Some points:
{-1.04,  0.25, -1.38,  0.03, -2.16,  0.97,  0.46, -0.73, -0.69, -1.94, -0.75,
  1.27, -1.05, -0.12, -0.35, -0.49, -1.02,  1.49, -0.55,  0.56, -0.55,  0.04,
  0.71,  0.90}
{ 1.16,  0.15,  1.76,  0.37,  0.78, -0.47,  0.46,  1.65,  1.27,  0.38,  0.01,
 -0.88,  0.31, -2.49,  1.11,  1.30, -1.06, -1.12, -1.70,  0.39,  0.62, -0.40,
  0.64, -0.94}
{ 0.94,  1.68,  1.59,  1.09, -0.22,  0.68, -0.64, -1.13, -0.57,  0.42, -1.24,
  0.84, -0.72, -1.90, -0.89, -1.44, -1.45, -0.28,  0.80,  0.92,  0.06,  0.50,
 -0.46, -0.06}
{ 1.17,  2.16,  1.94,  0.46, -0.04, -0.17,  0.26, -1.83,  0.66,  1.61,  0.59,
 -0.23, -0.07, -2.14,  0.36, -0.20, -1.54, -0.13,  0.85, -0.17, -0.33, -1.19,
 -0.24, -1.61}
{ 0.15,  1.32,  0.68,  0.01,  0.24,  0.10, -0.76, -1.92,  0.55,  1.33, -0.50,
  0.88,  0.14, -0.80,  0.70, -0.19, -1.11, -0.21,  0.44, -0.41, -1.25, -1.46,
  0.76, -1.22}
{-0.96, -0.62,  0.92, -2.21,  1.61,  1.18, -1.16,  0.98,  1.78, -1.08,  0.02,
 -0.71,  0.74,  0.20,  0.28,  0.37, -0.39, -0.01,  2.03, -1.17,  0.80, -1.08,
  0.33, -0.44}
{ 0.81,  1.51,  1.08,  0.39, -0.17, -0.18, -0.32, -1.63,  0.87,  1.29, -0.28,
  1.01,  0.17, -1.06,  0.61, -0.25, -1.19, -0.46,  0.40, -0.32, -1.27, -1.28,
  0.37, -1.27}
{ 0.01, -0.64,  0.31, -0.86,  1.06, -0.43, -0.47,  0.21,  0.01,  0.48,  1.20,
 -1.73,  1.16,  1.51, -0.32,  0.99,  1.74, -0.53,  1.22, -0.22,  1.20, -0.54,
 -1.45,  0.07}
{ 0.53, -0.28, -0.29,  0.18,  0.40, -1.11,  0.33, -0.45, -1.11,  1.35,  1.53,
 -1.59,  0.77,  1.47, -0.63,  0.62,  2.12, -0.31,  0.44,  0.31,  0.86,  0.18,
 -1.78,  0.12}
{ 0.41,  1.56,  1.57, -0.54,  0.42,  0.38, -0.56, -1.63,  1.19,  0.96,  0.19,
  0.20,  0.30, -1.11,  0.35, -0.29, -1.31, -0.09,  1.73, -0.72, -0.52, -1.59,
  0.04, -1.46}
{-0.74, -0.13, -0.42,  1.19, -1.60, -1.23,  1.58, -0.06,  0.72, -0.50,  1.94,
 -0.87, -1.15,  1.32,  1.19,  0.21,  0.29,  0.71, -0.31, -2.13, -0.50,  0.39,
 -0.14,  0.96}
{-1.64, -0.52, -0.83,  0.17, -0.82, -1.21,  1.77, -0.09,  0.21, -1.50,  1.72,
 -0.63, -1.72, -0.07, -0.46, -0.25,  0.05,  2.02,  0.43, -0.03,  0.28,  0.47,
 -0.31,  1.36}
{-1.21, -0.33, -0.89,  0.61, -1.55, -0.51,  1.25,  0.02, -0.08, -1.96,  0.51,
  0.48, -1.68,  0.07, -0.63, -0.72, -0.28,  1.56,  0.09,  0.22, -0.11,  0.85,
 -0.17,  1.67}
{ 1.98,  1.55,  1.86,  1.07, -0.58, -0.82,  0.47, -0.69,  1.34,  0.98,  0.08,
  1.22,  0.13, -1.54, -0.03, -0.60, -1.06, -0.91,  0.58,  0.17, -0.98, -0.51,
 -0.67, -1.01}
{-1.11, -1.32, -0.37, -0.82,  0.90,  0.47, -1.11,  1.33,  0.54, -0.76, -0.74,
 -0.56,  0.57,  0.81,  1.17,  1.39,  0.33, -0.61, -1.08, -0.56,  0.33, -0.62,
  1.17,  0.39}
{ 1.38, -0.54,  0.72,  1.57,  0.15, -1.35,  0.79,  2.15,  0.55,  0.37, -0.50,
  0.07,  0.01, -1.68,  0.96,  1.10, -0.21, -1.49, -3.17,  0.98, -0.03,  0.65,
  0.65, -0.02}
{ 0.85,  0.10,  0.04, -1.51,  0.37,  2.79, -0.51,  1.38, -1.11, -0.93, -1.68,
  0.13,  0.76, -1.69, -1.08, -0.42, -1.08,  0.12, -0.24,  1.49,  1.40,  0.75,
  0.50, -0.96}
{ 1.46,  0.16, -1.05, -0.34, -0.19,  0.57,  0.91,  0.00, -2.26,  1.05,  0.48,
 -0.53,  0.81,  0.13, -1.52, -0.49,  1.09,  0.34, -0.18,  1.36,  0.87,  1.28,
 -1.11, -0.86}
{ 0.33, -1.19, -0.09, -0.20,  1.31, -1.17,  0.36,  1.24,  0.08,  0.66,  1.23,
 -1.15,  0.62,  1.25, -0.43,  0.26,  1.89, -0.52,  0.50, -0.20,  0.75,  0.79,
 -1.13,  0.20}
{-1.07, -0.06, -0.96, -0.50,  0.39,  0.44, -1.53, -1.33,  0.18,  0.47, -1.38,
  1.61,  0.27,  1.06,  0.81, -0.14, -0.21, -0.14, -0.05, -0.66, -1.70, -1.15,
  1.50, -0.31}
{ 1.43,  0.01, -1.11, -0.55,  0.19,  0.52,  1.14,  0.27, -2.03,  1.17,  0.69,
 -0.50,  0.74,  0.07, -1.55, -0.81,  1.07,  0.51,  0.08,  1.08,  0.79,  1.54,
 -0.95, -1.10}
{ 1.43,  0.10, -1.15,  0.00, -0.05, -0.06,  1.31, -0.10, -2.14,  1.48,  0.93,
 -0.54,  0.53,  0.23, -1.42, -0.71,  1.29,  0.45, -0.19,  1.07,  0.57,  1.53,
 -1.12, -0.87}
{-0.48, -1.16, -0.71,  0.59, -0.21, -0.62, -0.11,  1.01, -0.48, -0.16,  0.20,
 -1.26,  0.32,  1.37,  1.09,  1.75,  1.27, -0.73, -2.08, -0.24,  0.52,  0.03,
  0.17,  0.99}
{-2.09, -0.33, -0.60,  0.26,  0.14, -0.51, -0.06, -0.78, -0.29, -1.49, -0.47,
  1.02, -2.05, -0.47, -1.29, -1.52, -0.48,  1.67,  1.17,  0.88, -0.19,  0.71,
  0.13,  1.83}
{-0.94, -0.61,  0.94, -2.14,  1.54,  1.11, -1.23,  0.89,  1.68, -1.06,  0.05,
 -0.83,  0.82,  0.33,  0.28,  0.54, -0.25, -0.11,  1.98, -1.09,  0.88, -1.19,
  0.18, -0.34}
{-0.36,  0.61, -1.37,  0.29, -3.05,  1.59,  0.48, -0.63, -0.92, -1.97, -1.06,
  1.40, -0.69,  0.01,  0.00, -0.27, -1.25,  1.10, -1.20,  0.35, -0.64,  0.06,
  0.78,  0.65}
{ 1.07,  0.10, -0.05, -1.62,  0.15,  2.70, -0.48,  1.24, -1.15, -0.88, -1.42,
  0.10,  1.09, -1.17, -1.28, -0.33, -0.66,  0.03,  0.07,  1.50,  1.42,  0.61,
  0.03, -0.96}
{-0.90, -1.41, -0.53, -0.35,  0.62,  0.01, -0.73,  1.41,  0.25, -0.57, -0.40,
 -0.82,  0.50,  1.02,  1.20,  1.59,  0.72, -0.71, -1.56, -0.46,  0.40, -0.35,
  0.89,  0.61}
{ 0.10, -0.45,  0.76,  0.00,  1.20, -0.12, -0.15,  1.58,  0.82,  0.28, -0.61,
 -0.72,  0.20, -1.85,  1.53,  1.46, -0.89, -0.87, -2.31,  0.17,  0.33, -0.47,
  1.64, -0.69}
{ 1.07,  0.08, -0.52, -1.84,  0.20,  2.34, -0.08,  0.73, -1.46, -0.27, -0.55,
 -0.35,  1.31, -0.47, -1.43, -0.30,  0.02,  0.34,  0.49,  1.23,  1.39,  0.55,
 -0.40, -1.24}
{ 1.46,  0.39, -1.01,  0.29, -0.74,  0.19,  0.82, -0.57, -2.58,  1.18,  0.47,
 -0.62,  0.71,  0.32, -1.38, -0.09,  1.28,  0.14, -0.62,  1.63,  0.80,  0.99,
 -1.39, -0.44}
{-0.70, -0.49,  0.91, -1.48,  1.00,  0.47, -1.48,  0.12,  0.75, -0.54,  0.45,
 -1.66,  1.24,  1.26,  0.15,  1.49,  0.88, -0.62,  1.60, -0.48,  1.36, -1.61,
 -0.95,  0.28}
{-0.81,  0.21, -0.51,  0.04,  0.01, -0.16, -1.00, -1.39,  0.72,  0.55, -0.82,
  1.57, -0.03,  0.88,  1.02, -0.22, -0.36, -0.17,  0.07, -1.04, -1.91, -1.13,
  1.23, -0.25}
These points spread out most along one direction. Take the direction at right angles to it along which they spread out most. Go by this last direction. Where along it does each point below lie, from 0 to 99? 50 is the average, and the first point above lies past it. One standard deviation of the points above along it is 16.
{-1.04, -1.62, -0.64, -0.59,  1.11, -0.19, -0.50,  1.60,  0.41, -0.44, -0.14,
 -0.83,  0.38,  0.91,  1.03,  1.28,  0.79, -0.45, -1.24, -0.54,  0.37, -0.11,
  0.97,  0.45} 25
{ 0.56, -0.34, -0.36,  0.08,  0.56, -1.11,  0.50, -0.31, -1.04,  1.42,  1.61,
 -1.52,  0.72,  1.39, -0.68,  0.40,  2.08, -0.20,  0.53,  0.21,  0.79,  0.38,
 -1.68, -0.04} 43
{-0.89,  0.11, -0.77, -0.41,  0.20,  0.46, -1.42, -1.35,  0.31,  0.49, -1.24,
  1.53,  0.29,  1.01,  0.91, -0.12, -0.31, -0.19,  0.01, -0.83, -1.69, -1.20,
  1.41, -0.39} 47
{-1.09, -0.09, -0.89,  0.53, -1.94, -0.52,  1.92, -0.08, -0.12, -1.65,  1.51,
 -0.63, -1.54,  0.04, -0.05, -0.04, -0.28,  1.80, -0.29, -0.35,  0.24,  0.54,
 -0.20,  1.21} 59
{-0.69,  0.19, -0.77,  0.02, -0.50,  0.37, -1.06, -1.20,  0.45,  0.36, -0.94,
  1.41,  0.21,  1.37,  1.30,  0.01, -0.29, -0.30, -0.31, -1.39, -1.83, -1.05,
  1.33, -0.24} 46
{-0.19,  0.53,  1.67,  2.00,  1.03, -0.23, -1.50, -0.39, -0.58,  0.00, -1.71,
  1.13, -1.82, -0.60, -1.57, -2.77, -0.43, -0.57,  1.89,  0.46,  0.16,  2.19,
 -0.97,  1.95} 69
{-1.12, -0.09, -0.96, -0.57,  0.52,  0.43, -1.58, -1.34,  0.17,  0.49, -1.42,
  1.64,  0.28,  1.00,  0.73, -0.17, -0.20, -0.11,  0.02, -0.55, -1.67, -1.18,
  1.51, -0.32} 47
{ 1.50, -0.71,  0.75,  2.36,  0.22, -2.00,  0.81,  2.10,  0.28,  0.34, -0.48,
  0.76, -0.59, -0.89, -0.18, -0.34,  0.51, -1.51, -1.94,  1.07, -0.20,  1.97,
 -0.44,  0.97} 55
{-1.89, -0.67, -0.85, -0.01, -0.38, -1.42,  1.66, -0.15,  0.31, -1.45,  1.75,
 -0.59, -1.78, -0.13, -0.62, -0.33,  0.15,  2.13,  0.70,  0.12,  0.28,  0.39,
 -0.29,  1.40} 53
{-0.49,  0.11, -0.52,  1.36, -2.10, -0.74,  1.26, -0.23,  0.61, -0.36,  1.48,
 -0.57, -0.88,  1.66,  1.67,  0.33,  0.11,  0.35, -0.77, -2.53, -0.88,  0.23,
  0.19,  0.76} 45
{ 1.67,  0.74,  2.08,  1.57,  0.00, -1.47, -0.07,  0.10,  1.90,  0.38, -0.33,
  2.05, -0.31, -0.51, -0.67, -1.63, -0.37, -1.37,  1.65, -0.10, -1.20,  0.52,
 -1.28,  0.26} 61
